50 stands for zero in the data rows.
Here are some points, one per row:
vec![50, 46, 58, 43, 53, 59, 50, 48, 52, 54, 73, 44, 62, 39, 48, 51, 36, 71,
     61, 47, 65, 47, 68, 39, 64, 53, 59, 64, 45, 46, 37, 61, 56, 47, 39, 56,
     40, 54, 49, 34, 59, 44, 33]
vec![65, 49, 40, 60, 72, 42, 22, 34, 47, 31, 48, 53, 55, 55, 67, 48, 58, 52,
     42, 50, 66, 47, 46, 48, 47, 49, 29, 49, 51, 47, 28, 61, 82, 56, 38, 74,
     57, 59, 23, 47, 14, 46, 61]
vec![44, 47, 42, 49, 52, 46, 37, 49, 59, 43, 43, 51, 63, 51, 60, 48, 51, 50,
     47, 44, 39, 44, 57, 42, 49, 62, 59, 48, 52, 45, 51, 54, 51, 54, 45, 34,
     39, 40, 59, 47, 45, 60, 40]
vec![61, 59, 44, 55, 48, 49, 69, 57, 58, 38, 67, 57, 33, 58, 40, 34, 29, 39,
     33, 21, 45, 42, 63, 53, 31, 35, 46, 70, 52, 59, 59, 71, 35, 74, 40, 52,
     43, 32, 40, 43, 31, 59, 53]
vec![48, 60, 43, 44, 42, 70, 44, 62, 64, 45, 58, 26, 51, 45, 39, 49, 53, 64,
     57, 50, 66, 48, 40, 61, 68, 42, 46, 37, 58, 58, 65, 51, 52, 51, 35, 40,
     47, 56, 34, 48, 48, 61, 44]
vec![25, 43, 91, 56, 44, 48, 45, 38, 83, 49, 52, 40, 37, 57, 64, 33, 18, 37,
     49, 49, 38, 31, 64, 52, 55, 49, 34, 41, 49, 51, 45, 65, 46, 18, 46, 25,
     59, 73, 58, 67, 42, 37, 70]
vec![53, 50, 58, 49, 59, 53, 43, 53, 58, 48, 51, 45, 45, 39, 56, 47, 54, 57,
     58, 56, 32, 51, 49, 36, 43, 59, 50, 50, 57, 44, 67, 58, 51, 60, 44, 49,
     52, 45, 49, 45, 61, 51, 45]
vec![55, 46, 53, 53, 51, 52, 54, 40, 41, 55, 59, 57, 46, 44, 46, 53, 50, 54,
     58, 62, 60, 61, 55, 43, 58, 44, 44, 63, 52, 53, 51, 56, 50, 47, 59, 53,
     54, 62, 47, 49, 56, 40, 52]
vec![49, 39, 50, 51, 44, 48, 49, 38, 52, 49, 50, 56, 50, 61, 36, 44, 59, 45,
     45, 45, 51, 48, 40, 50, 45, 48, 64, 55, 45, 33, 62, 52, 55, 45, 52, 35,
     37, 64, 59, 51, 40, 62, 55]
vec![65, 45, 54, 49, 58, 67, 48, 48, 52, 40, 35, 46, 48, 39, 35, 52, 33, 28,
     66, 56, 56, 37, 41, 42, 37, 58, 42, 56, 41, 33, 46, 30, 38, 54, 34, 58,
     38, 35, 51, 52, 48, 24, 39]
vec![46, 54, 59, 48, 36, 53, 44, 43, 54, 67, 37, 49, 59, 28, 53, 70, 55, 47,
     44, 48, 41, 44, 52, 48, 37, 22, 53, 44, 26, 39, 62, 60, 53, 46, 48, 62,
     65, 43, 31, 37, 62, 58, 43]
vec![59, 65, 57, 31, 41, 59, 57, 64, 56, 40, 37, 71, 62, 64, 64, 46, 37, 62,
     25, 50, 47, 58, 23, 44, 63, 50, 49, 65, 55, 49, 25, 45, 61, 53, 35, 54,
     59, 59, 44, 57, 73, 51, 68]
vec![51, 53, 57, 47, 58, 36, 46, 48, 60, 42, 54, 54, 47, 43, 54, 55, 52, 60,
     58, 53, 33, 54, 46, 32, 37, 51, 61, 50, 52, 43, 63, 55, 42, 48, 50, 59,
     34, 53, 47, 46, 56, 46, 54]
vec![52, 59, 37, 61, 56, 64, 52, 49, 56, 37, 69, 30, 37, 48, 59, 49, 66, 53,
     32, 44, 53, 45, 43, 63, 43, 62, 59, 36, 38, 45, 46, 52, 55, 29, 55, 42,
     65, 37, 41, 72, 62, 42, 43]
vec![45, 56, 32, 53, 60, 49, 48, 39, 49, 81, 47, 46, 26, 51, 27, 36, 50, 45,
     40, 45, 32, 44, 69, 34, 56, 79, 58, 32, 60, 45, 52, 32, 43, 62, 39, 54,
     62, 71, 31, 32, 60, 47, 53]
vec![48, 46, 28, 28, 62, 49, 45, 61, 43, 42, 53, 53, 52, 65, 44, 83, 55, 44,
     46, 41, 36, 47, 44, 50, 60, 42, 34, 31, 41, 46, 54, 71, 38, 46, 52, 30,
     55, 71, 61, 42, 51, 31, 46]
vec![75, 44, 61, 56, 52, 33, 62, 48, 50, 47, 54, 50, 47, 65, 59, 70, 58, 42,
     45, 55, 55, 50, 76, 57, 51, 43, 62, 53, 77, 46, 48, 37, 66, 42, 52, 38,
     65, 47, 47, 38, 49, 43, 45]
vec![34, 36, 54, 31, 63, 40, 57, 48, 41, 35, 38, 54, 41, 39, 28, 32, 76, 72,
     45, 39, 57, 60, 58, 45, 51, 29, 31, 41, 74, 52, 22, 53, 59, 48, 60, 40,
     50, 32, 39, 54, 55, 45, 42]
vec![56, 38, 57, 44, 61, 42, 42, 59, 52, 56, 52, 53, 46, 39, 50, 52, 61, 42,
     35, 51, 54, 52, 53, 58, 69, 61, 56, 62, 53, 58, 48, 60, 54, 48, 45, 45,
     47, 38, 72, 35, 48, 55, 61]
vec![68, 44, 46, 51, 59, 34, 78, 58, 48, 61, 62, 56, 52, 41, 52, 39, 30, 54,
     35, 84, 31, 41, 40, 68, 52, 42, 45, 26, 45, 59, 40, 42, 78, 59, 64, 46,
     30, 55, 63, 50, 49, 52, 30]
vec![48, 54, 52, 41, 57, 59, 64, 47, 44, 48, 49, 56, 59, 61, 62, 48, 60, 49,
     50, 48, 47, 50, 50, 46, 41, 69, 39, 45, 59, 36, 67, 64, 48, 49, 47, 59,
     39, 49, 50, 67, 49, 47, 48]
vec![46, 52, 54, 65, 48, 39, 46, 53, 39, 56, 50, 42, 43, 46, 65, 30, 48, 45,
     49, 58, 37, 68, 41, 50, 76, 29, 73, 42, 51, 36, 45, 55, 21, 63, 49, 66,
     51, 56, 44, 58, 47, 40, 39]
vec![53, 69, 50, 70, 62, 57, 40, 34, 71, 34, 38, 57, 36, 65, 41, 49, 49, 45,
     61, 41, 63, 60, 53, 61, 74, 48, 42, 24, 26, 47, 54, 50, 47, 64, 72, 62,
     42, 38, 63, 39, 68, 47, 52]
vec![55, 45, 46, 45, 41, 52, 56, 50, 52, 52, 45, 60, 52, 56, 54, 46, 57, 59,
     34, 47, 63, 61, 64, 50, 50, 64, 41, 56, 48, 57, 51, 58, 54, 44, 54, 56,
     35, 57, 49, 58, 53, 39, 45]
vec![54, 59, 53, 56, 55, 58, 40, 43, 27, 48, 52, 46, 53, 41, 57, 49, 56, 63,
     54, 51, 23, 55, 63, 44, 36, 49, 29, 58, 43, 46, 61, 33, 47, 56, 36, 42,
     47, 55, 70, 55, 55, 47, 65]
vec![53, 67, 43, 43, 49, 49, 52, 34, 45, 43, 49, 56, 51, 49, 55, 41, 50, 49,
     56, 48, 42, 41, 47, 52, 64, 45, 42, 60, 58, 33, 56, 44, 43, 46, 52, 37,
     54, 49, 63, 46, 37, 69, 43]
vec![47, 38, 44, 53, 53, 57, 48, 38, 42, 43, 60, 58, 54, 44, 51, 50, 49, 41,
     45, 46, 37, 44, 47, 45, 53, 63, 54, 52, 55, 42, 56, 52, 49, 51, 60, 44,
     51, 44, 56, 49, 46, 63, 55]
vec![49, 41, 47, 58, 37, 48, 49, 40, 43, 47, 53, 52, 50, 48, 52, 46, 51, 61,
     47, 63, 56, 58, 59, 45, 53, 43, 54, 65, 42, 52, 50, 49, 54, 54, 44, 44,
     42, 57, 47, 49, 63, 35, 44]
vec![53, 73, 55, 49, 43, 44, 52, 54, 51, 52, 44, 41, 55, 50, 51, 50, 60, 47,
     47, 44, 55, 46, 46, 43, 54, 47, 46, 41, 56, 55, 49, 45, 42, 39, 49, 62,
     50, 48, 52, 54, 42, 49, 37]
vec![51, 34, 56, 41, 42, 62, 57, 47, 49, 64, 46, 59, 39, 47, 56, 60, 57, 36,
     45, 56, 56, 45, 50, 59, 64, 44, 53, 60, 42, 37, 44, 54, 64, 46, 48, 42,
     44, 43, 39, 37, 53, 61, 55]
vec![31, 49, 37, 38, 61, 39, 54, 41, 58, 63, 60, 47, 40, 49, 73, 63, 53, 40,
     51, 39, 60, 53, 43, 56, 49, 36, 50, 70, 46, 57, 41, 22, 59, 51, 50, 41,
     38, 46, 57, 39, 53, 39, 62]
vec![34, 58, 64, 61, 38, 31, 52, 59, 41, 37, 47, 32, 68, 46, 35, 49, 71, 27,
     37, 58, 45, 38, 49, 51, 62, 61, 41, 57, 36, 63, 55, 44, 49, 60, 58, 54,
     45, 50, 34, 56, 50, 49, 61]
vec![49, 51, 60, 49, 55, 52, 50, 46, 41, 49, 39, 55, 48, 57, 37, 45, 49, 46,
     58, 63, 60, 64, 46, 32, 47, 41, 64, 55, 44, 69, 58, 52, 74, 53, 35, 41,
     55, 48, 55, 49, 45, 35, 45]
vec![63, 50, 58, 38, 47, 49, 55, 64, 61, 52, 49, 14, 39, 68, 42, 61, 60, 60,
     58, 44, 48, 54, 59, 42, 55, 53, 58, 57, 29, 49, 41, 46, 51, 70, 66, 63,
     61, 53, 64, 77, 44, 72, 52]
vec![40, 65, 54, 50, 57, 48, 47, 55, 49, 70, 63, 49, 67, 53, 44, 35, 53, 43,
     60, 54, 58, 58, 54, 69, 43, 40, 55, 54, 50, 44, 63, 59, 54, 61, 49, 65,
     70, 53, 62, 60, 66, 42, 50]
vec![47, 64, 61, 46, 42, 51, 53, 51, 39, 46, 61, 50, 48, 48, 38, 49, 59, 53,
     42, 38, 53, 46, 43, 59, 51, 51, 55, 39, 50, 46, 50, 43, 48, 38, 46, 67,
     43, 47, 57, 52, 45, 50, 57]
vec![45, 53, 23, 45, 61, 35, 55, 54, 41, 47, 47, 50, 51, 51, 45, 51, 26, 40,
     68, 55, 49, 52, 50, 30, 57, 48, 62, 46, 52, 52, 64, 60, 66, 23, 52, 50,
     56, 29, 45, 63, 54, 67, 69]
vec![55, 27, 55, 43, 62, 53, 33, 63, 36, 55, 53, 49, 50, 69, 60, 41, 44, 51,
     31, 70, 78, 35, 59, 35, 43, 32, 43, 42, 54, 54, 47, 44, 35, 53, 70, 45,
     37, 41, 50, 44, 65, 58, 59]
vec![43, 63, 64, 28, 32, 43, 26, 36, 35, 59, 72, 60, 40, 68, 46, 66, 43, 55,
     66, 64, 41, 67, 44, 68, 41, 63, 51, 52, 49, 72, 37, 56, 45, 55, 58, 45,
     54, 31, 34, 44, 46, 46, 41]
vec![69, 41, 38, 57, 58, 55, 37, 67, 65, 65, 65, 67, 65, 64, 41, 35, 73, 31,
     78, 46, 25, 45, 52, 48, 46, 45, 42, 60, 44, 63, 38, 38, 46, 30, 45, 48,
     34, 59, 40, 61, 54, 64, 45]
vec![43, 67, 42, 60, 38, 49, 38, 49, 47, 61, 54, 48, 65, 48, 43, 60, 42, 40,
     41, 44, 56, 40, 62, 48, 57, 39, 61, 43, 53, 50, 40, 45, 55, 52, 56, 44,
     52, 48, 62, 49, 44, 61, 47]
vec![35, 55, 49, 65, 50, 57, 39, 54, 60, 54, 52, 52, 59, 32, 35, 60, 43, 49,
     43, 54, 45, 64, 46, 39, 47, 38, 64, 46, 55, 55, 45, 48, 49, 53, 60, 60,
     63, 50, 58, 52, 47, 46, 49]
vec![48, 45, 51, 45, 35, 57, 47, 38, 51, 46, 51, 45, 57, 51, 52, 41, 57, 55,
     44, 35, 50, 45, 44, 52, 52, 52, 55, 35, 45, 69, 62, 41, 52, 50, 50, 67,
     55, 47, 55, 52, 45, 49, 47]
vec![85, 44, 55, 47, 53, 49, 35, 44, 46, 60, 25, 27, 74, 19, 39, 54, 27, 44,
     61, 36, 52, 56, 46, 87, 35, 51, 68, 49, 48, 45, 42, 44, 38, 56, 57, 41,
     46, 45, 46, 59, 48, 35, 67]
There is one direction along which these points spread out most. Take the direction at right angles to it along which they spread out most. Go by this last direction. For each point below, how far along it does it lie, from 0 to 99? The average is 50, and the first point in the table lies past the average. One standard deviation of the points above along it is 16.
vec![43, 42, 39, 45, 52, 61, 53, 44, 57, 49, 50, 52, 59, 62, 57, 47, 47, 38,
     50, 47, 39, 44, 51, 49, 50, 49, 50, 55, 62, 41, 51, 45, 50, 63, 55, 45,
     50, 48, 54, 52, 49, 53, 46] -> 38
vec![51, 55, 52, 62, 62, 51, 45, 57, 43, 73, 40, 61, 31, 43, 55, 49, 52, 71,
     53, 62, 61, 39, 39, 50, 46, 54, 54, 75, 44, 60, 45, 61, 41, 51, 56, 35,
     57, 50, 51, 49, 42, 46, 39] -> 57
vec![55, 32, 48, 38, 46, 49, 50, 41, 58, 52, 52, 53, 47, 40, 51, 47, 49, 52,
     48, 63, 55, 57, 52, 46, 59, 42, 43, 66, 51, 65, 57, 48, 45, 49, 49, 62,
     63, 51, 53, 50, 52, 40, 42] -> 59
vec![44, 47, 41, 59, 46, 60, 45, 77, 32, 35, 32, 28, 42, 69, 53, 46, 27, 47,
     58, 36, 30, 61, 43, 57, 46, 55, 51, 73, 62, 52, 63, 53, 72, 22, 68, 68,
     50, 56, 59, 21, 51, 53, 40] -> 44
vec![48, 41, 50, 73, 34, 50, 81, 54, 55, 65, 51, 34, 70, 71, 55, 46, 51, 65,
     50, 49, 48, 64, 36, 42, 46, 54, 37, 39, 41, 50, 38, 57, 36, 49, 33, 47,
     65, 25, 47, 30, 41, 52, 66] -> 49
vec![53, 45, 40, 63, 9, 27, 43, 65, 59, 40, 55, 60, 40, 38, 52, 47, 60, 51,
     69, 46, 68, 42, 36, 49, 31, 60, 41, 41, 53, 36, 40, 51, 52, 62, 48, 57,
     69, 54, 71, 48, 64, 52, 53] -> 55
vec![40, 65, 44, 52, 35, 55, 53, 50, 52, 56, 46, 39, 44, 46, 60, 57, 59, 44,
     51, 47, 53, 52, 48, 51, 45, 45, 49, 40, 63, 51, 51, 51, 60, 59, 47, 57,
     35, 48, 50, 65, 53, 48, 52] -> 54
vec![41, 50, 57, 42, 36, 58, 54, 89, 44, 41, 54, 74, 49, 42, 69, 44, 53, 57,
     61, 49, 56, 57, 77, 52, 50, 55, 56, 29, 36, 43, 60, 29, 51, 50, 59, 52,
     64, 47, 33, 57, 13, 46, 59] -> 49
vec![38, 38, 43, 58, 60, 34, 43, 51, 53, 49, 33, 63, 48, 61, 29, 64, 39, 79,
     49, 63, 41, 36, 55, 70, 51, 48, 43, 61, 49, 35, 67, 43, 41, 40, 29, 56,
     51, 49, 43, 62, 54, 58, 43] -> 44
vec![48, 51, 40, 50, 54, 49, 51, 44, 56, 43, 52, 52, 60, 55, 57, 54, 51, 50,
     50, 53, 49, 40, 42, 46, 46, 56, 57, 53, 61, 44, 61, 45, 44, 48, 56, 39,
     44, 51, 53, 43, 43, 60, 53] -> 37
vec![46, 34, 66, 53, 63, 38, 56, 46, 37, 49, 54, 48, 46, 47, 57, 59, 29, 42,
     38, 33, 72, 83, 37, 47, 40, 62, 36, 46, 48, 53, 53, 37, 48, 50, 39, 38,
     51, 66, 44, 51, 62, 85, 28] -> 51
vec![71, 48, 44, 40, 42, 48, 60, 44, 44, 57, 34, 50, 51, 42, 54, 47, 48, 49,
     49, 51, 65, 63, 52, 58, 56, 70, 33, 56, 53, 53, 45, 53, 43, 39, 59, 43,
     34, 44, 44, 59, 45, 36, 55] -> 59
vec![43, 53, 54, 48, 62, 53, 55, 45, 56, 46, 56, 52, 60, 46, 44, 46, 50, 56,
     64, 58, 42, 48, 39, 41, 36, 55, 49, 57, 55, 35, 62, 54, 48, 60, 68, 49,
     53, 61, 42, 41, 52, 46, 53] -> 46
vec![41, 58, 42, 34, 56, 65, 72, 36, 52, 26, 37, 51, 41, 41, 57, 46, 59, 38,
     60, 83, 58, 52, 72, 64, 24, 62, 69, 41, 44, 73, 24, 62, 27, 42, 40, 52,
     50, 75, 59, 33, 55, 64, 55] -> 45
vec![46, 43, 53, 73, 54, 53, 66, 57, 35, 56, 32, 71, 46, 50, 54, 68, 50, 64,
     63, 23, 54, 9, 33, 56, 58, 52, 64, 45, 59, 77, 47, 54, 39, 63, 48, 44,
     57, 55, 49, 65, 55, 44, 50] -> 49
vec![47, 56, 54, 60, 42, 64, 55, 56, 57, 53, 58, 47, 47, 44, 39, 66, 58, 50,
     41, 48, 52, 57, 47, 50, 52, 49, 47, 42, 64, 51, 52, 48, 47, 49, 51, 66,
     43, 52, 54, 58, 39, 52, 57] -> 52
